Each path below is one point turned by a fixed rotation once a step. After each direction that follows a path, write how fast that rotation turns it, in deg/step (0 if it stays still).
Each turn is a multiple of 5 degrees from 10 to 175, or 0.
Each row of a path follows its step; steps can be skipped.
Path 1:
step 0: [  4 -14 -10  35  24 -33 -11  -2  -6 -20   8  39 -10  28  40  20   3 -28
  13  13   4  -6 -25 -20  17  19  17   9  15 -19  16 -11   1 -10  35  12
  11 -11   1 -22  -3  36  -3  34   0  19]
step 1: [ 17  26  -6 -21  -1   2   8 -25  -3   9  35  19 -29   4   9 -27  -1  -2
   7   3 -21 -22 -22 -16  36 -12  16  -5   2  24  10 -12   4  29  16  18
 -14 -31  24  18 -52   0   7 -12  28  14]
step 2: [-10 -41 -35  12 -10  17  -6 -46 -23  -3 -20  20  -2   8  29  18 -20 -13
  -4 -36  -1   2  23  12  -1 -17  22  15 -24  -5  -4  -9  28  14  15  -4
 -15 -49 -11 -10  -6   6  -6   7  16  28]
step 3: [  8  35  32  33   9   0  10  -1   6  -4   6   2  10  31 -19  50 -15  23
  -3 -30 -14 -39  16 -18  19   6  33  -7   4  10  14  -9   8   1 -10  12
  -1 -12  -7   5 -18  12 -23   9  37  30]
step 4: [ 20  -1 -34   0  15  -9  -5 -20   0 -17  -7  52  -4  12  20  17  20  27
   4  -2  -1 -24 -21  -5  17 -36   2  -8  36 -32  -4 -23 -14  -2 -23  -3
  -9 -27  26 -11  34  11   1  11  18  13]
step 5: [  8  -2  12 -23  35 -32  13  18 -41 -22  27  30 -21  42  24  17   1 -15
  -9 -18  -5  14   3 -15  14  -3  28 -27 -30  -3  -6  -5   4  -3  -2  20
  -4 -16  11  -1 -40 -17  15  -5   5  12]
step 6: [ 28 -12 -44 -23   0   5 -12 -41 -16  19   8 -15  10   6  19  34 -35  28
  -3 -13  40 -17 -25 -11  14   6  19   6  -5  30 -18 -13   7  -3  -2   2
 -10 -20  12   2 -14  19  11 -23  31  -1]
step 7: [  2 -14 -12  36 -17  -2  21   4 -12  -3  14  58   9  37 -23  21 -34  -7
  25 -43   5 -20 -18 -22  -7  10  -7  -1 -19 -27  -7  -9  11   6  -3  -1
  12 -14 -21   1 -19   8 -25  16  20 -15]
step 8: [ 42 -20  18  10  36  -5   4 -23  17  -7  11  -2  -4  22  17   4 -10 -14
   3   4   5 -60 -11  10  15   9   6  -8  28 -16  31 -47 -21   9   1   8
  11 -12  12   0  -7  -2  24  19  32   2]
step 9: [-17  16 -29 -22  11 -12 -12 -25   1   5  20  21 -23  11  -6   9 -33 -24
  -5 -23 -11  -6  -8  -3   6 -51   5 -34   3 -32   6 -24   8  14   4   5
 -14 -34  19 -25 -36   3  -8 -17 -22   1]
step 10: [ -7 -23 -16  -7  13  14  17  -6 -16 -33   4  -1  -1  25 -13  27 -56  10
 -11 -17 -13 -19  38  26  10   8  41   4 -14  21  -8  -4  -3  -4   2  -4
  -7 -28  21  11   0 -24  24 -13  37  -7]
step 11: [ -6  -1 -28  17  11 -12  25 -28 -14  13   1   2  41  21  -4  60 -29  12
  26   1   5 -43  -6 -26  -4  -5   6 -23  11 -18  -5  -5   3 -21  -7   5
  -1  16  19  -9   0   8 -33   7 -16  26]
Speeds:
[ -5   0   5  -2   5   5   7 -10 -14  -2  -2  -1  -4  -3   5 -10  11  -3
  -2  -3   2   2 -10   9   0  -9  -1 -14   6   6  -3  -3  -3   8   0  14
   6   3   3  -9  -7  -3   3   9  -2  -4] -> 95
[ 7  1  9  2  8 -1 -1  1 -7 -3 12 -1  0 -5 -5  4 -3  2  3 11  8  1 12  1
 -3 15 11 -4  8  8 11 -4  0 11  0  9  3  5 -3 -1  2  2  3 -4  0  8] -> 145
[ 10  -3  -2 -10  -4  15   6  -7   2  -6   2   0  -9  -3   4  -1 -14   2
 -11   3   4   9  11  -5   3  -1   1  -3  -2   4  -6   4   5  -8   4   4
 -13   4  -6  -3  -7  -2  -6   4  -3  -3] -> 90
[ -7   4  -1   0  -2  -1  -3  -4   1   1 -13   6   0  -1   8  -1  14   8
   9   5 -14   4   8  -5  12   4   6   4   2  10   0   5   1   6  14   2
  -5  -1  -4   0  -2   2  -7   4   1  10] -> 25
[ -3   5   4   5  11   2 -11  -2   8  11   6 -20   6   9   8   9   3  -6
  -5  -4   2   3  -4  -6   9  -1   0  -2  -2   3   1  -6   8  -8   6   5
  -1   7   1  -8   1   2  -2   4  -3   2] -> 130
